In the rows, 128 means zero.
A single turn carries every row of the set below to another of its rows. Some are shown first; where does it send the rows asked next?
fof: [112 148 157 149 150 128 143 135 118 113 113 112 103 146 118 114 103 123
 131 151 137 129  82 140 112 136 102 167 134 130 138 116 112 107]
Soved: [ 96 153 172 139 155 154 156 162 125 111 125 139 128 156 132 113 109 100
 118 112 145 125 141 120 130 132 118 144 148 116 167 119 149 123]
tibel: [113 164 118 132 153 148 136 142 155 117 131 135 105 124 103  95 140 113
 106 148 141 139 120 105 121 115 138 129 148 125 123 158 154 118]
mavub: [ 95 142 156 121 167 126 170 137 129 137 120 142 108 136 110 127 104 110
 141 120 139 112 103 125 124 120 130 144 149 108 154 140 118 116]
nek: [125 129 155 135 129 173 162 141 140 133 145 127 132 144 142  83 138 129
  99 103 140 111 124 128 115 124 133 138 113 131 129 142 126 110]
pefo: [131 144 164 150 137 150 127 152 127 113 113 118 125 157 130  86 118 123
 147 147 150 132  82 114 120 123 128 176 139 141 122 103 132  93]
teso: [107 156 156 126 141 134 128 173 146 108 135 130 118 134 130 112 113 137
  96 144 116 125 127 119 139 147 137 144 124 145 169 156 162 109]
tepi: [101 149 158 108 149 147 144 154 165 137  95 129 101 140 126 107 117 130
 127 127 125 133 126 105 132 130 161 152 143 141 153 138 147 100]
gevo: [132 172 155 156 141 149 106 143 128 100 122 125 112 142 129 100 133 120
 153 148 129 125  80 109 121 113 119 154 131 126 132 114 142  97]
Ruv: [130 169 160 151 150 167 142 158 128 115 106 125 128 164 132 119 125 118
 159 149 139 137 116  98 117 137 147 164 135 130 119 120 133 103]
Bap: [115 175 151 137 157 130 131 140 138 117 157 135 125 123 129 126 110 139
 142 126 121 102 135 141 127 123 123 122 135 139 150 151 151 106]
Lili: [134 129 116 135 162 142 134 147 117 137 130 118  92 143 137 116 146 108
 101 108 123 114 124 137 112 138 143 141 111 130 127 142 146 123]
fad: [127 137 120 137 180 138 148 132 122 137 132 115 101 152 134  98 153 129
 100 119 116 112 116 119 126 110 135 145 111 117 145 133 133 121]
fulo: [124 137 153 102 137 132 137 137 120 142 105 148 119 142 122  95 133 136
 125 119 124  86 122 135 130 103 129 137 108 125 114 115 154 103]
fiz: [150 153 149 143 130 148 115 145 115 117 117 137 118 146 120  94 111 126
 155 155 144 121  86 124 103 125 131 144 137 139 110 115 131  98]
Kuram: [129 127 139 136 135 169 144 146 130 139 138 125 109 142 147 109 137 114
 115  91 136 118 128 139 107 141 142 135 112 130 114 143 141 116]
pevab: [120 152 160 129 166 109 159 129 142 123 140 119 127 143 120 107 102 124
 131 113 144 112 141 151 113 124 119 156 132 157 150 117 144 108]
kile: [129 139 137 131 159 156 165 129 137 135 140 124 131 150 133  81 149 141
  97 116 122 106 120 109 123  98 130 132 115 121 145 140 119 111]
velu: [150 161 149 151 133 145 117 158 124  96 117 135 128 154 126  84 127 119
 124 165 135 126  76 105 120 128 134 159 135 137 133 126 139  93]
Segiv: [137 175 158 156 128 159 138 160 127  87 113 128 134 167 134  96 122 103
 107 156 138 131 113 106 117 132 123 152 136 135 153 113 141 108]
vudis: [127 135 144 131 150 134 126 159 138 128 112 140 137 153 134  93 143 118
 108 122 125  81 107 130 155 126 144 139 123 132 117 149 163 101]
zuso: [121 157 155 126 155 157 150 171 118 119 124 164 130 149 120 131 111 111
 138 126 135 116 138 103 122 136 158 128 137 114 143 146 145 125]
bis: [ 93 156 135 135 147 143 138 139 145 117 146 107  98 118 109 107 127 116
 108 134 147 152 124 123 123 127 113 146 132 126 119 136 161 125]
gam: [140 154 159 154 134 130 115 145 110 102 127 122 114 148 123 101 115 117
 126 153 137 130  82 127 107 129 112 165 117 138 132 103 138 101]
fifi: [129 144 167 117 136 121 138 137 133 118 118 150 121 141 119  98 136 123
  98 112 128  83 119 136 120 111 118 148  89 126 124 130 162 109]
zuru: [115 145 134 132 158 153 156 134 150 132 141 117 125 131 102  90 116 126
 137 127 163 140 132 122 121 110 133 133 155 137 103 133 140 126]
tevan: [124 147 123 128 134 140 142 142 130 117 160 125 125 122  95 100 110 122
 107 143 153 139 126 136 113 128 125 125 133 142 110 143 151 128]
Litap: [116 149 168 138 153 131 131 143 153 120 114 138 123 142 133 107 148 119
 118 102 126  84 110 130 144 116 120 152 106 119 119 141 166 109]
puv: [119 150 151 129 146 130 161 149 120 112 130 161 129 146 118 103 102  99
 101 135 140 102 116 137 120 125 118 121 153 121 171 145 130 117]
derur: [143 150 137 106 152 117 157 141 149 134 108 152 122 146 107  96 104 119
 120 130 141 113 131 127 106 126 159 140 144 161 143 138 137 100]
Zuvo: [147 150 139 142 143 137 144 155 110 114 117 140 128 153 110 117 106 129
 139 167 141 125  91 125 106 148 146 159 127 136 117 140 112 103]
Sabo: [129 177 140 150 136 154 127 135 128 105 111 139 111 145 130 106 115 109
 136 151 126 117  93 127 114 116 103 123 152 123 151 121 119 106]
foto: [111 132 159 123 161 121 168 166 113 124 127 141 117 150 106 130 102 112
 107 139 144 125 115 111 121 148 153 161 122 118 153 140 132 123]
tetu: [110 119 150 111 150 134 136 158 126 141 103 126 130 160 132  90 129 130
 110 124 130  93 121 134 153 120 140 152 118 137 118 114 162 103]
lilu: [118 142 132 133 156 138 155 146 156 116 132 116 121 142  97  72 127 117
  94 141 162 148 129 109 121 121 133 155 150 143 121 136 145 122]

Sabo turns into Segiv
foto turns into mavub
Where do these go?
vudis turns into tetu
zuru turns into tevan
gevo turns into velu
tepi turns into derur
nek turns into Kuram

